Each path below is one point turned by a fixed rotation once a step. After each direction that follows a path, write how fast that rotation turns it, in degrees per step (0 if it stays still).
Each turn is a multiple of 5 degrees from 10 to 175, or 0.
Each row of a path follows its step; steps can be skipped.

step 2: -2.129	1.218	-2.305	1.847	-3.534	-1.526	-0.214	-1.917	-5.319	0.055	0.664	1.426	0.026	2.735	-0.800	0.615	-3.265	-4.681	-1.799	-0.269	-0.483	-2.345	-0.234	1.178	0.351	-2.596	2.754	0.161	0.832	-1.884	3.400	2.048	1.772	-1.182	-2.347	-2.111	1.511	0.019	-1.675	-2.061	1.311	-3.451	1.685	-0.826	1.226	1.826	0.072	0.936	-0.615	-4.226	3.190	-0.563	-2.813	0.569	0.429	1.756	4.051	0.826	1.855	4.429	1.170	-1.318	-0.124
step 12: 1.487	1.536	-3.230	-2.971	-2.222	-1.136	-0.043	0.000	1.011	1.985	-0.141	-2.398	-1.032	0.950	-0.036	1.986	-2.537	0.138	2.336	0.705	-0.776	-1.316	-0.070	-2.503	-0.312	-3.406	-0.368	-6.809	0.413	-3.442	2.017	2.720	2.138	-0.559	-3.409	-3.635	2.614	-1.076	2.454	0.558	2.166	2.361	-0.017	1.601	-1.579	0.312	3.016	0.753	-0.262	1.681	-0.483	2.194	1.412	2.058	-1.952	1.292	2.024	-0.725	1.451	4.413	0.259	-0.701	-4.032
step 17: 2.207	0.198	-2.057	3.599	-2.400	-2.794	-1.593	-1.768	-0.089	3.301	-0.201	-1.504	2.572	1.596	-0.507	-1.830	3.533	-3.872	1.385	-2.209	2.045	-1.051	-0.868	0.733	-0.497	-1.649	-2.400	-2.779	1.336	-1.446	1.190	1.608	0.489	0.498	-2.935	-2.142	0.219	0.165	-1.399	2.448	-0.850	2.180	1.620	-1.862	-4.805	4.965	0.504	-0.132	1.825	-1.379	-3.096	2.287	0.118	-0.894	-0.741	4.150	1.715	2.734	3.846	0.014	-0.450	-1.163	-0.014
step 20: 3.160	0.958	-1.529	2.153	-0.509	2.327	1.905	0.970	-4.978	0.250	3.067	1.492	-0.826	2.308	-2.305	-1.798	-0.148	-0.767	-3.173	-3.235	-2.389	-2.305	-1.922	-0.049	-3.983	-2.868	-0.584	1.940	-1.085	-0.768	-1.280	-1.844	0.254	-1.366	-0.398	2.346	4.304	-2.855	2.942	-2.688	3.308	0.619	-1.085	-0.362	0.096	1.110	1.080	0.146	1.545	2.205	-2.656	-2.247	-1.217	-0.423	-1.069	0.050	-1.974	3.253	2.293	0.499	-3.959	-3.016	-1.439
step 21: 0.852	1.707	-2.198	1.131	1.753	0.363	-2.385	-5.389	2.703	-1.233	0.415	2.438	-1.097	2.231	0.969	0.572	-0.179	1.412	-3.644	2.584	-0.055	1.035	-2.576	-2.006	-2.814	0.292	-0.269	-1.357	-3.097	0.005	-1.111	5.226	5.415	2.156	-0.346	1.841	1.679	1.394	-4.167	0.465	1.895	-0.118	1.323	-2.387	-0.410	0.375	1.912	2.267	4.403	-1.394	3.372	0.381	2.265	-0.250	-1.674	-0.872	-0.352	-0.314	0.209	-0.523	2.630	-1.657	0.087
step 24: 4.182	1.091	0.591	-0.948	-3.260	4.248	0.779	1.248	0.471	0.663	-1.703	-0.864	1.663	1.951	2.444	1.877	-1.913	-1.402	0.033	0.846	-0.949	-0.663	1.034	-3.481	-0.826	-0.387	3.102	-2.138	0.780	-1.827	-4.019	-1.874	3.999	2.099	1.563	-1.695	3.223	-2.733	-0.051	0.891	-1.167	-1.703	-4.190	-1.634	-2.802	1.000	-2.968	0.227	-0.270	-0.971	3.185	-3.137	0.789	1.330	-1.680	0.487	1.212	-2.935	-1.388	4.072	0.241	-1.089	0.670
step 25: -1.663	1.712	2.159	0.687	3.297	-1.324	-3.995	-0.288	-1.681	1.118	3.246	-0.460	-0.607	3.387	-0.206	-0.549	3.056	-2.221	1.276	2.252	-0.644	0.370	3.908	-0.676	-3.596	-0.999	-3.141	0.887	2.490	-0.419	-0.168	-1.535	2.226	0.429	-0.928	-0.144	1.053	2.832	0.730	-3.964	3.570	-0.132	-1.534	-0.832	0.227	0.743	-2.015	0.857	2.119	4.478	-0.324	-0.895	-3.293	-0.857	-3.390	-1.453	-1.857	3.006	-2.904	1.403	-2.779	-2.584	1.945
step 28: -0.550	2.372	2.137	-2.036	-0.891	-2.853	0.053	3.480	-0.574	2.084	2.139	-2.125	-3.256	3.172	-0.234	1.496	-0.662	0.486	-0.007	-2.137	-4.255	2.150	-3.016	-0.714	-1.264	-4.148	2.828	-3.898	1.699	2.596	-0.376	4.444	1.208	-1.399	-1.036	-1.144	-2.225	1.437	1.433	-0.400	-0.298	4.355	-0.221	0.508	-1.578	-2.242	0.483	-0.436	-1.341	-0.274	-0.213	0.668	-3.636	-0.312	0.577	2.507	1.148	-2.296	-2.584	3.092	-2.613	-1.315	-1.032
step 33: 0.177	2.560	4.553	0.490	-1.477	-3.023	-1.424	-1.257	2.024	2.618	4.294	-1.910	-0.190	4.105	-1.248	4.091	-0.221	-0.291	-0.738	2.692	-2.733	-0.582	-0.381	-1.094	-1.043	-0.147	-1.286	1.007	-2.469	-1.082	-0.157	0.857	2.588	0.663	-3.474	-0.404	-1.114	-0.886	-0.588	1.092	-3.482	0.556	2.700	-0.007	-4.314	0.949	0.960	-0.478	1.920	-1.230	0.347	2.231	0.790	2.210	0.278	4.787	3.516	0.726	3.176	1.876	0.483	-3.018	-0.409
Speeds:
0.031	0.442	-0.041	-0.327	0.151	0.180	0.134	-0.217	-0.287	-0.367	-0.471	0.071	0.117	-0.219	-0.025	0.378	-1.042	0.159	-0.503	0.120	0.450	0.789	0.487	0.803	-1.238	-0.364	-0.239	0.078	0.480	0.315	-1.678	-0.572	-0.175	0.697	0.147	0.903	0.011	0.086	-0.160	-0.224	-0.309	-0.147	-0.335	0.711	0.762	-0.243	-0.447	-0.047	-0.295	-0.084	-1.173	-0.324	0.633	-0.677	-1.647	0.103	0.503	0.922	-0.337	0.066	-0.040	-0.341	0.367 : 70
0.581	-0.383	-0.048	0.148	-0.938	0.597	-0.048	0.104	0.206	-0.081	0.572	-0.706	-0.199	0.079	-0.310	-0.023	-0.298	-0.496	-0.425	0.762	0.260	-0.320	0.779	0.065	-0.067	0.213	1.009	0.350	-0.971	-0.294	-1.046	-0.429	-0.418	-0.488	-0.062	0.901	-0.314	-0.592	-0.707	0.383	0.192	-0.119	0.737	-0.846	-0.204	1.299	0.564	1.019	0.546	-0.973	-0.598	-0.433	-0.053	-0.410	0.730	0.707	-0.231	0.444	0.496	0.496	0.228	0.305	-0.501 : 115
0.878	-0.437	0.307	0.476	-0.130	-0.353	0.163	0.085	0.750	-1.017	-0.092	-0.578	-0.741	0.156	-0.511	-1.070	0.126	-0.691	-0.735	0.101	0.134	-0.185	0.123	0.618	0.578	0.023	-0.517	0.269	-0.123	-0.071	-0.072	-0.882	0.483	0.183	-0.378	1.261	0.588	0.269	0.519	-0.348	0.181	0.262	-1.839	-0.033	0.338	-0.408	-0.311	0.847	0.773	0.799	0.751	-0.008	-0.420	0.061	0.034	-0.364	-0.313	-0.215	-0.307	-0.764	0.393	-0.273	-0.319 : 70
-0.198	-0.135	-0.119	0.158	0.061	0.179	0.331	-0.160	0.160	0.140	-0.467	0.145	0.342	-0.559	-0.752	-0.783	0.695	-0.593	-0.599	0.184	-0.120	0.989	0.038	-0.230	0.710	-0.032	-0.658	0.089	1.126	1.233	-0.423	0.168	0.433	0.105	0.845	-0.648	-0.508	-0.719	1.284	-0.631	-0.729	-0.271	0.862	0.046	0.816	0.444	0.541	0.676	0.244	-0.655	0.734	0.233	0.113	-0.229	0.329	-0.072	0.334	0.833	-0.471	0.416	0.624	0.509	-0.634 : 85
0.524	1.038	0.266	0.003	-0.768	-0.871	0.289	-0.305	-0.376	-0.165	-1.432	0.790	0.182	0.333	-0.406	0.499	0.277	-0.768	0.373	-1.155	-0.295	0.160	0.353	-0.098	-0.389	-0.323	0.334	0.171	-0.345	0.157	0.062	0.738	-0.403	0.510	0.655	0.039	0.036	-0.707	-0.335	-0.455	0.309	1.038	-0.507	0.164	-0.936	0.104	-0.142	0.838	0.969	-0.550	-0.121	-0.066	-0.101	-0.366	-0.115	-1.168	-0.528	-0.445	-0.141	0.808	-0.585	0.383	-0.135 : 95
0.053	-0.433	1.076	-0.959	0.623	-0.036	0.653	-0.491	0.139	0.664	0.124	-0.369	-0.517	-1.198	0.510	0.676	0.230	0.300	0.078	0.355	-0.209	0.332	-0.966	0.180	-0.248	-1.011	0.745	0.930	-0.751	0.332	-0.484	0.744	0.885	0.682	0.808	0.409	-0.426	0.504	-0.676	-0.149	-0.592	0.381	-0.245	0.402	-0.231	0.575	-0.135	-0.347	0.597	0.173	0.839	-0.591	-0.196	-0.195	0.608	-0.119	0.542	-0.080	0.219	-0.753	0.367	-0.041	-0.333 : 145

step 13: -4.728	-2.010	0.431	-2.335	-0.770	1.632	3.140	3.813	1.782	-1.668	4.486	3.291	-2.826	0.117	-1.560	0.648	2.330	-0.848	-0.706	0.339	1.201	0.620	-0.726	0.514	-0.856	-0.410	0.579	2.815	-0.363	-0.400	1.609	0.793	-1.530	0.260	1.961	-0.468	5.075	0.233	-0.078	1.889	-0.926	-1.618	1.406	1.576	0.340	1.225	-1.419	1.225	0.455	-1.507	1.648	-1.032	-1.400	-0.331	-2.944	-0.949	1.895	3.569	-2.503	-4.547	0.053	-2.074	2.722
step 17: 0.260	3.416	-0.010	1.684	-1.562	-1.049	2.021	1.394	4.107	0.322	-1.889	1.289	-0.250	-2.123	2.211	-0.243	1.069	0.136	-0.939	-0.292	0.438	1.885	-1.693	-1.756	1.352	3.493	-0.075	2.955	0.560	-3.177	-5.381	3.572	-1.960	-0.758	2.105	-3.514	1.802	-0.236	0.779	2.112	0.809	-1.592	-0.476	-0.346	0.817	0.642	-0.298	-2.112	1.901	1.698	-2.932	-1.019	2.459	-2.325	0.139	-3.491	0.623	-2.345	0.541	1.444	-0.960	2.104	3.777
step 18: -1.382	1.595	-1.187	-1.992	2.766	-0.511	-0.268	0.528	0.790	-0.865	1.341	0.367	-2.622	1.134	5.046	1.652	-3.114	1.731	2.639	-4.003	-0.094	2.691	0.654	-0.223	-1.172	0.980	-0.823	3.113	1.519	2.250	-0.713	-0.682	-4.853	-0.115	0.622	-0.293	-2.088	-2.734	-0.723	-0.328	0.809	1.380	-0.840	-2.968	1.456	0.768	-2.990	0.377	-0.070	-1.255	-2.711	-0.256	-1.271	-0.431	1.143	4.468	-2.331	0.582	1.882	0.685	4.556	-1.608	0.100
step 20: 1.793	1.542	0.452	-2.378	-0.892	1.550	0.276	0.726	-1.379	3.283	-0.850	3.376	2.115	-0.471	-4.640	0.937	2.901	-0.473	1.176	0.849	-3.656	-1.625	0.414	-2.477	-2.150	1.204	1.366	-4.841	3.204	-0.990	0.951	-1.816	2.713	0.057	1.677	-0.035	2.912	2.659	3.876	1.730	-0.037	-0.378	-1.903	-1.408	0.974	-0.066	0.572	-1.992	0.481	-3.232	-0.165	1.781	1.622	0.205	0.243	-2.078	0.397	-1.787	-1.642	3.659	2.156	1.352	-1.446
step 21: 3.805	0.311	0.530	-0.376	-1.583	-1.073	-0.827	0.634	2.637	1.597	-0.352	-2.711	-0.055	-1.041	-0.357	4.186	0.471	-0.981	1.691	-3.900	0.750	1.532	0.899	-1.232	1.266	-2.167	-1.288	0.538	-0.480	-0.980	-0.952	2.004	1.650	-1.312	1.583	-0.110	1.908	0.653	-2.218	-0.663	0.055	4.468	-4.215	1.137	-5.172	1.320	-0.124	2.764	4.676	-1.090	1.743	3.217	1.356	-1.855	-2.918	0.554	-0.899	0.024	-0.915	-1.611	1.726	1.276	-1.499
step 24: 2.494	1.653	1.296	1.381	-2.431	1.374	4.760	1.806	2.328	-0.547	3.811	-1.703	-2.872	-2.243	-3.183	-0.259	0.415	-2.549	-0.230	-1.446	-1.271	-1.874	4.166	-2.827	-1.146	-1.059	-1.122	-0.091	-1.876	-0.764	3.971	-0.329	1.185	-0.151	-2.246	0.983	2.069	-0.212	-0.067	-0.104	2.918	-0.541	0.553	-0.885	0.285	-0.699	0.019	0.937	-3.172	-0.326	2.817	-0.973	-2.809	-2.036	3.545	-1.120	-1.234	3.189	0.600	-0.221	-1.152	1.826	2.399
step 26: 0.933	-2.629	-1.783	0.473	0.194	-1.811	-2.306	-0.736	-2.865	1.009	-0.438	-2.902	-0.877	-0.367	-1.304	-1.396	-2.498	1.678	-3.043	0.840	-0.893	0.287	-3.064	3.236	1.147	2.530	-3.195	2.953	-1.336	0.917	-1.106	3.058	-1.787	-2.253	-0.490	2.232	-1.108	-0.865	2.362	1.048	-0.082	0.068	-0.368	0.751	-1.599	0.151	0.276	1.207	-1.164	0.502	0.759	-0.401	5.960	2.450	-3.421	-0.890	3.933	1.171	1.082	3.918	1.499	-2.906	1.245
step 33: -1.487	-0.725	-2.362	-3.004	1.543	2.166	0.864	0.290	4.064	1.967	1.180	0.554	2.007	0.340	1.418	5.969	-1.010	-0.113	-1.299	0.076	-0.399	1.157	2.784	0.926	2.614	0.704	-1.552	-0.489	-4.750	0.619	-1.132	1.750	-0.557	-2.601	-1.850	0.735	-1.766	1.177	-0.688	1.375	0.873	1.661	2.457	-0.822	-1.674	-1.211	1.292	0.723	0.142	-2.893	-2.128	-4.263	-2.724	-2.107	-0.959	-2.950	-1.078	-1.802	1.061	1.240	-3.047	1.053	-2.602
step 34: -0.362	-2.197	3.474	0.175	0.626	-0.900	-0.014	1.775	-3.886	0.221	-0.771	-1.865	3.290	-0.738	-1.817	1.532	-1.550	0.952	1.775	-1.651	0.272	0.030	-0.452	0.106	-0.210	-3.052	0.731	2.811	-0.799	1.011	-1.479	0.657	0.362	2.208	-2.032	0.673	4.446	-1.666	2.628	-0.850	-1.333	1.171	4.080	1.017	4.077	-4.234	-0.720	1.627	-0.146	-0.730	-5.244	-2.328	1.140	-1.361	2.137	3.519	-2.105	0.109	-1.135	0.501	-1.337	1.077	-0.993
Speeds:
-0.060	0.439	-0.378	0.212	-0.507	-0.210	0.468	0.330	-0.468	0.538	-0.556	0.971	-0.296	-0.516	-0.348	-1.472	-0.395	-0.274	-0.690	-0.499	1.248	-0.265	0.544	-0.550	-0.673	-1.086	0.222	0.444	-0.224	-0.364	-0.665	0.195	-0.020	0.770	0.564	1.228	-0.246	0.227	0.395	-0.559	-0.038	-0.391	-0.407	0.034	0.066	-0.228	0.297	-0.971	0.423	0.596	-0.192	-0.452	-0.480	0.092	-0.380	0.154	-0.728	-0.324	0.027	0.918	-0.565	0.680	-0.084 : 145
-0.550	0.462	-0.101	1.265	-0.141	-0.017	1.542	-0.927	0.510	-0.289	-0.541	-0.003	-0.656	0.409	0.248	-0.904	-0.764	1.237	0.210	0.183	-1.297	-0.043	0.595	-0.525	0.597	0.053	-0.063	0.280	-0.011	0.105	-0.476	-0.163	0.305	-0.189	0.011	-0.668	-0.484	-0.647	-0.222	0.265	0.592	0.004	-0.107	-0.317	0.408	0.821	-0.789	-0.310	-0.823	1.039	0.346	0.414	-0.370	-0.342	0.142	0.130	-0.267	0.390	-0.462	0.060	-0.049	0.374	0.059 : 55
0.083	-0.190	0.500	0.150	-0.090	-1.336	0.386	0.084	-1.090	-0.348	0.841	0.382	-0.816	-0.441	-0.737	0.031	-0.512	0.136	0.101	-1.360	-0.307	-0.198	0.566	0.134	-0.273	0.039	-0.162	0.707	0.120	0.339	-0.481	0.164	0.269	-0.162	0.920	0.383	0.392	-0.375	-0.650	-0.269	0.092	0.212	0.470	-0.178	-0.279	0.218	0.460	0.347	-0.385	-0.375	0.704	0.231	1.008	-0.224	0.349	0.143	0.105	-0.396	0.650	-0.032	1.930	-0.404	-0.630 : 130
0.672	0.048	-0.010	0.561	0.018	-0.687	0.064	0.549	0.355	0.424	-1.266	-0.592	-0.656	0.058	-0.255	-0.228	-0.206	0.254	0.274	0.769	-0.040	-0.170	0.142	0.769	0.435	0.503	0.414	-0.831	0.795	-0.511	-0.081	1.193	1.052	-0.236	0.606	0.065	-0.912	0.629	-0.069	-0.354	0.295	0.296	-0.324	0.337	-0.914	0.894	0.196	0.146	1.244	0.470	-0.456	-0.409	0.653	0.324	-0.734	-0.116	0.351	-0.061	0.532	-0.139	0.058	-0.922	-0.339 : 70
0.184	0.550	0.409	-0.824	-0.101	0.511	0.427	0.972	0.327	-0.638	1.029	-0.224	0.188	0.205	-0.170	0.178	-0.827	-0.198	-0.070	-0.385	0.542	0.163	0.563	0.900	0.697	0.256	0.379	0.670	0.488	1.236	0.240	-0.405	1.076	0.228	-0.095	-0.065	-1.063	-0.509	-0.417	-0.049	0.085	0.897	-0.292	0.677	-0.741	0.340	0.773	-0.024	0.181	-0.173	-0.445	-0.142	-0.865	-0.134	0.222	0.782	-0.663	0.856	-0.482	-0.003	-0.268	0.783	-0.025 : 120
-0.399	0.390	-0.407	0.178	-0.061	0.349	-0.352	0.412	0.888	-0.715	0.499	0.481	0.386	0.914	-0.790	0.036	0.440	-0.444	-0.269	-0.099	-1.077	1.254	0.287	0.333	-0.633	-0.674	0.475	-0.051	-0.265	0.600	-0.028	0.314	0.038	-0.557	-0.342	0.724	-0.093	-0.163	-0.561	-0.734	-0.922	0.044	-0.041	0.116	0.437	0.282	-0.297	0.045	0.444	1.402	-0.060	0.410	0.887	0.467	0.470	0.804	-0.009	-0.647	0.502	0.585	-0.186	-0.738	0.897 : 85
